Each row is where one point has got to under a steady rotation. How many ticks took it there?
The counts run from 0 to 478.
[-17.2 -23.5 -13.4  32.1 -14.7   4.9  19.6  19.8 -11.9  24.8  24.0  14.4
 -27.5  12.4  12.3 -23.3 -29.3   6.4  -3.4 -37.4  32.5   0.6 -52.9   5.3
  17.2  15.5 -29.6 -15.5 -15.8  -6.3  11.2  13.2  -3.5] : 194
[ 26.0  23.3  -3.0  10.7 -10.0  12.4 -12.1  21.4   8.5  36.1  21.8 -14.0
   3.1 -12.9  -0.9  16.7  19.8   5.5 -19.2 -20.4   0.4  26.7   3.9 -18.8
  17.3  28.9 -26.5 -20.2   8.0  62.5   0.6 -29.0  20.3] : 327
[ 22.8  -1.8 -10.5   5.5  -9.2   0.0 -11.3  11.1  -1.8  17.7   0.0  -9.1
  17.4 -21.4  -0.7  32.0   5.2 -18.7  -0.3  -7.1   8.6  23.9  35.1 -11.1
  27.7   3.9   6.4   4.6 -27.7  69.9 -29.7 -13.9  34.5] : 331
[ 30.6 -14.2  -2.5  14.8 -33.1  16.1  10.9 -40.2  -0.4   2.4 -27.5  28.6
 -36.2  15.7   8.4 -32.4  -9.2 -35.5  -0.5 -25.7 -12.5  -6.7  -6.0  -8.6
 -21.2   0.1   2.2 -20.2 -15.4 -10.6   9.4  36.5 -28.9] : 181
[ 14.4  -4.5 -16.1  -4.2 -16.7 -26.9 -20.5  10.2 -65.9  -8.4  10.7  25.1
  -8.6  -9.0  -9.8  -7.3 -30.5  39.5  22.9 -19.0  21.0 -32.2  -2.9  16.3
   8.8 -10.9  16.8   6.7  -7.4  -6.4  37.4 -12.1 -10.3] : 215
[-19.5   6.9 -16.2 -12.0  24.8 -16.9  -1.9  20.0  35.6  31.6  17.8  10.5
  11.2  20.7  16.4  -8.5  -7.2  -7.8 -27.0  -8.2  39.1  36.6 -13.6  45.9
   8.3  23.1  40.9   0.3   3.0  32.8   9.8 -13.3   8.3] : 351
[ 64.4  -4.1   5.6   8.1   3.3  22.1  -6.6 -25.5  -1.5  17.0 -28.3  30.6
 -33.2 -20.6   1.6  -0.4  11.8 -36.0 -12.2  -3.5  10.2   6.9  -2.3 -36.7
  15.8  15.1   1.0  -2.3 -28.8  13.0   7.7   1.4 -24.7] : 416
[ -2.4   2.4   1.6 -11.0 -16.9  -3.8  31.0  31.5 -22.5  -5.9  34.3   4.7
  -5.4   4.0   1.6   0.5 -35.4 -18.5  17.5 -17.0  17.5 -21.1   9.9  51.6
  28.4 -20.9  11.6  -5.2  50.0 -11.9  11.5 -21.9   2.4] : 292
[ 32.5  14.7   1.2 -25.5 -10.3 -33.2   9.3   9.9  21.1 -27.6 -14.2  25.7
  38.0  17.4   8.6 -10.1 -20.8  -0.6 -31.8 -17.1  34.0   3.0  18.0   8.8
  -2.4  -0.2  31.6  20.5  43.3   7.4  11.8   0.7   7.5] : 26
[-11.0  17.6  19.4  -8.1  -3.0   4.9  -0.1  11.9 -49.9  40.9 -23.5 -28.1
 -11.4  -0.6 -26.2   3.4 -24.1   8.6  23.9  16.6  11.6 -17.0 -45.5  -9.0
  -8.2  16.4  14.3 -26.0   5.9  28.3  25.4 -11.5 -27.4] : 136
[ -5.0  17.4 -26.7  -7.9 -26.7  31.5  36.5  15.8 -44.0   3.2  28.9   8.1
  -5.3  -7.0 -11.1  20.4 -13.3  17.3  15.4 -28.8  -2.3  -1.5 -27.5  -7.6
  20.0 -12.7 -16.3 -18.8  34.7  24.8 -11.4 -20.6  -5.5] : 298
[ 13.7   4.2  -1.0 -19.1 -23.8 -20.6 -22.6  -5.7 -28.9 -17.1  24.4  14.8
 -21.0  25.5 -40.6  -1.4 -11.9  32.6  26.2  11.8   3.5 -16.3   6.3 -21.8
 -29.2  -2.3  19.7  -2.3 -12.3  -5.4  28.2   0.5 -50.4] : 478
[ -8.5  -9.9 -27.0  15.6   9.1  49.5  12.2  13.1 -18.4  36.3 -21.8  35.1
  30.5 -14.2   6.6 -24.9 -17.7   3.6  -9.3  31.4  14.2  14.8 -45.5   7.4
   8.1  21.8  24.2   3.1   4.8  21.2  16.2   3.9 -12.5] : 119
[ 21.9   7.0   3.4  -2.2 -21.7  28.1  -9.8   6.8  19.8   2.4  41.8  -9.7
   4.5  22.4 -34.9  34.5  -2.9   0.3   7.2  27.8 -11.7  20.4  12.9 -45.5
  18.7  -3.9   2.8  14.4  -7.8  28.7 -44.4 -11.9   6.2] : 67
[ -8.1   2.6 -17.6  -7.3  -0.4 -18.5 -22.7  22.0 -57.4 -20.0  23.3  22.3
  -4.6   2.3   6.5 -24.3 -16.8  45.5  38.3  -4.7  27.2   2.5  -3.5  11.0
  12.4   1.4  18.3  13.1  -6.8 -14.3  34.0 -11.4 -10.0] : 217
[ -9.8  11.4  19.5  -4.7 -43.5 -17.2  29.1  10.4  20.1  -6.8   6.2  -4.8
  -1.1  35.0  18.9 -15.4  -6.8 -34.3 -10.0 -38.0   2.4  12.6  26.0  20.8
 -31.2   9.3  -9.5 -29.8  40.7   5.2  17.2   5.9  -2.9] : 265
[ 48.4   9.8 -22.2 -14.6 -16.1  -2.3  -9.3 -44.9  -2.1 -10.5   4.2  21.8
 -29.8  15.2 -18.7  37.9   9.3 -32.6   3.4 -12.7  -8.8  11.3  -0.3 -20.7
  -4.4   7.7  30.4 -26.4  -3.0  10.6   9.4 -31.6 -18.2] : 81
[-19.5  28.4  31.5  -0.6  -3.5  46.6  14.9   4.6  -0.2  -8.9  16.0  18.1
  50.1   4.2  17.6  -0.2 -10.1   6.8  -2.1  27.6  14.2  29.1  -0.8  -5.2
 -17.3 -17.7  32.5  18.2  36.2   1.3 -27.2  11.4  -9.8] : 44
[-18.7   6.5 -11.7  -9.8  -6.9  -1.6  22.8  17.2 -14.1  10.0  13.6   9.1
  38.0   1.9 -20.3  35.6 -28.3  31.8 -18.8 -20.7  42.0   5.5 -26.8 -10.6
  -3.8 -21.4  24.3   0.3   0.9  51.4 -25.4  -2.4  -3.3] : 37
[  1.3  39.9  21.3 -13.6 -10.9 -15.5  -8.2  -4.8 -45.5 -14.1  -6.3 -20.2
 -23.0  -5.8  11.5 -19.1  13.5  12.7  22.9 -33.6  11.7  20.7  17.7 -33.8
 -25.3   8.1  -1.6 -41.4   0.9  17.7  17.5   4.2 -24.4] : 239
[ 18.3 -22.3  -5.1  14.2 -35.0 -31.7 -11.8   2.7  14.6  -5.3  19.8  27.6
 -18.7  51.1   8.1 -24.1 -25.9  -4.1  -2.8 -23.4  11.8 -15.3  -9.8  32.9
   4.4  16.4   0.5   9.1  -4.2 -33.9  38.6   1.4  10.9] : 188
[ 26.3   3.0   0.3  11.3 -25.2   9.0 -53.7  -5.9   0.8  16.2  42.1  17.7
  -8.4  23.2  -4.9  44.4   9.8  10.0  11.4  24.1  -7.0  18.4  -8.5 -10.0
   4.0  17.6   8.7  16.0 -41.2   2.6   3.4 -28.8  19.4] : 406
[ 15.8  -0.5   9.6  17.3 -19.3 -17.5  -4.6  23.1   9.8  46.3 -16.3   3.8
 -16.1  20.9  12.9   2.4  -8.9 -27.8 -12.8  -8.1  14.0  18.3 -32.1   4.3
  -0.7  46.1 -20.7 -24.0  -5.1   4.7  48.7 -21.0  27.6] : 427
[ -0.2   2.1 -22.4  -9.5  11.6  22.6  28.0   2.7  30.6  20.7 -14.0   5.4
  15.0   9.9  -2.3 -12.8 -15.8  -5.6 -27.6 -13.5  32.2  29.9 -34.7 -17.8
   9.8   8.5  18.2   6.9  -0.4  55.7 -41.2  24.5 -14.0] : 357
[-10.9   7.5 -20.3 -26.6  -3.7  22.7 -11.5  -3.1  -1.0  -2.1  35.3  38.5
  11.5  28.9 -16.3  28.4 -18.7  24.8  11.2  23.1  13.5   2.3 -42.6  18.8
  -8.0  -0.3  42.6  31.1   3.4   4.0  -3.0 -17.5 -28.5] : 378
[ 22.3  25.6   6.1 -18.7 -17.7  -8.3  24.7  17.8 -12.0 -11.0 -21.6   8.7
 -18.5 -10.4  30.9   0.4   9.8 -35.8  13.9 -36.8  12.2  41.4  19.9  -4.1
   1.4  23.3 -24.2 -30.4  27.9  13.7  25.9 -27.3   3.7] : 2
[  1.2  33.9  35.8  -6.6 -16.1 -12.2  -6.5  -0.5 -48.3  -4.3  -6.9 -15.4
 -19.2 -19.3  16.5 -14.2  12.5   2.8  25.7 -31.5  15.7  14.3  18.2 -21.2
 -29.0  15.5  -3.9 -37.3   5.7  21.4  23.1  -2.0 -30.3] : 238
[ 24.4  24.0  23.1 -23.7   9.1 -17.2 -13.8  -0.7  -8.5  -2.7  42.8   7.8
   1.6  12.9 -39.0  26.6 -25.4   6.4  -6.0   4.4  22.4 -23.3  15.1  10.7
   6.9 -26.7  55.8   3.1  18.6   5.7   1.5 -20.8 -28.2] : 54
[ 38.7  18.0 -13.5 -18.4   9.0  -5.4  19.6 -10.6   6.0 -17.3 -30.3  24.1
  19.8  -1.9  12.8 -27.3 -18.0  -4.6 -31.9 -32.8  26.4  20.4  12.7 -26.0
   5.0 -20.9  36.3   7.0  16.2  22.7 -23.9  24.5   2.0] : 22
[-20.4 -11.1  -6.6 -15.1   6.6 -28.6  14.1  38.1 -22.4  14.8 -14.5  13.6
   7.1  19.1  -6.3 -26.7 -45.4   8.0  14.0  21.5  40.1  -1.0 -21.7  19.9
  -0.9  13.4  31.4   9.4   0.1  -6.9  42.7   3.4 -11.7] : 453
[ 22.4  19.6  11.4 -24.2  -8.1 -30.1  10.0  19.1  23.7 -22.1  -6.5  13.5
  32.7  25.0  11.2 -20.7 -26.0   1.7 -26.3 -13.8  35.6  12.4  12.6  13.5
   1.0   3.9  32.6  19.3  49.4  -1.6  15.8  -2.1  15.4] : 27
[  0.2  12.0  37.3  21.3 -13.0  42.0 -34.5   1.7   0.4  42.9  15.7   0.9
   6.7  -3.6  -9.0 -18.3   9.6   4.3   2.4  54.3 -12.9   2.6  12.1   3.5
 -26.9  23.6   9.1   1.0 -11.0  16.3  13.0  14.2 -27.5] : 148
[ -4.2  14.7  -8.0   9.8  -8.3  26.7  -7.5  37.5 -34.9   1.5  26.4  15.4
   3.5 -17.0  11.6 -48.4   4.6  50.7  17.8   0.8  10.7  21.7  -6.3 -20.3
   5.6  25.2 -32.7   2.6  13.1   3.6  24.3   5.2 -18.4] : 222
[ 46.3  11.5 -15.2 -17.5 -13.3   1.5   1.2 -42.1 -10.5   1.6  -6.1  14.7
 -37.0   7.9 -23.4  35.5   5.1 -42.9   5.3 -12.1 -15.9  12.4   1.5 -23.6
   0.1   1.3  33.5 -37.3  -2.6  12.0   3.2 -28.4 -15.1] : 80
[ -7.1   7.1  29.2  10.9 -16.7  42.3 -33.7   7.3  -2.1  41.4  12.6   3.9
  11.6   4.7  -1.5 -18.3   5.2   2.7  16.8  66.4 -22.8  12.5  15.0   5.4
 -25.5  23.8  11.4   6.1 -15.1  18.0  13.5  12.0 -17.0] : 147
[ 34.3  13.1 -12.1  -4.5 -34.6   9.2 -32.6  -5.3  -6.7  23.8  20.3  15.4
 -19.6  26.4 -21.7  45.0   4.3   4.0  21.0  21.5 -31.5   9.1 -17.0 -21.8
  -2.4   7.6  -1.9   3.4 -28.5  13.2   5.9 -30.1  21.2] : 404
[ -5.5 -17.0  17.6  28.8 -14.7  25.7   1.5 -29.7   1.8   3.8  -3.5  24.3
 -32.8  11.4  35.6 -31.2  -2.6 -44.4   8.1 -11.1   9.9  26.2  -8.3  -2.6
  -9.8  10.5  11.3 -18.0 -31.0 -19.7  -6.6  36.0 -26.9] : 178
[ 69.4  -8.0  -3.6 -14.2 -29.4 -25.5 -17.7  -3.4  10.5 -13.7 -35.3  24.9
 -14.3  21.8  -0.3   1.5  -8.1 -41.6   5.2  12.9   6.7   3.7  11.6 -11.2
  10.6  33.2  -0.5  17.9  -8.5  -8.9  34.8 -15.0   4.3] : 421
[  6.8 -14.7 -18.4  14.4  -7.9 -18.5   3.0  11.0  -8.6  48.2 -28.4   3.2
 -10.5  16.2   3.1  10.9 -23.4 -11.0  -4.2 -14.4  16.1  25.1 -42.1 -24.3
   7.8  23.3  -4.9 -21.2 -51.7  31.5  11.4  -5.6  37.5] : 431
[ 22.3  17.3  -1.2  -6.2 -22.0  35.2  -2.8   4.4  16.5   7.9  47.2  -0.4
  -3.3  11.4 -41.4  35.8   7.6   9.4  -0.6  15.9  -1.4  16.8  -8.4 -47.0
   3.0   9.6 -15.4  -0.5  10.8  40.2 -24.5 -16.5 -21.7] : 65
[ 12.4   3.1  50.8   4.4 -12.8  -4.1 -13.0  21.6 -23.9  20.3 -14.2 -18.8
  21.8   4.6  -7.0  -6.5 -28.5  -5.9   5.5  42.6  24.6 -29.5 -11.3  22.2
   8.4  21.4  25.0  17.7  31.1  -2.0  33.7  -5.1  -8.3] : 131
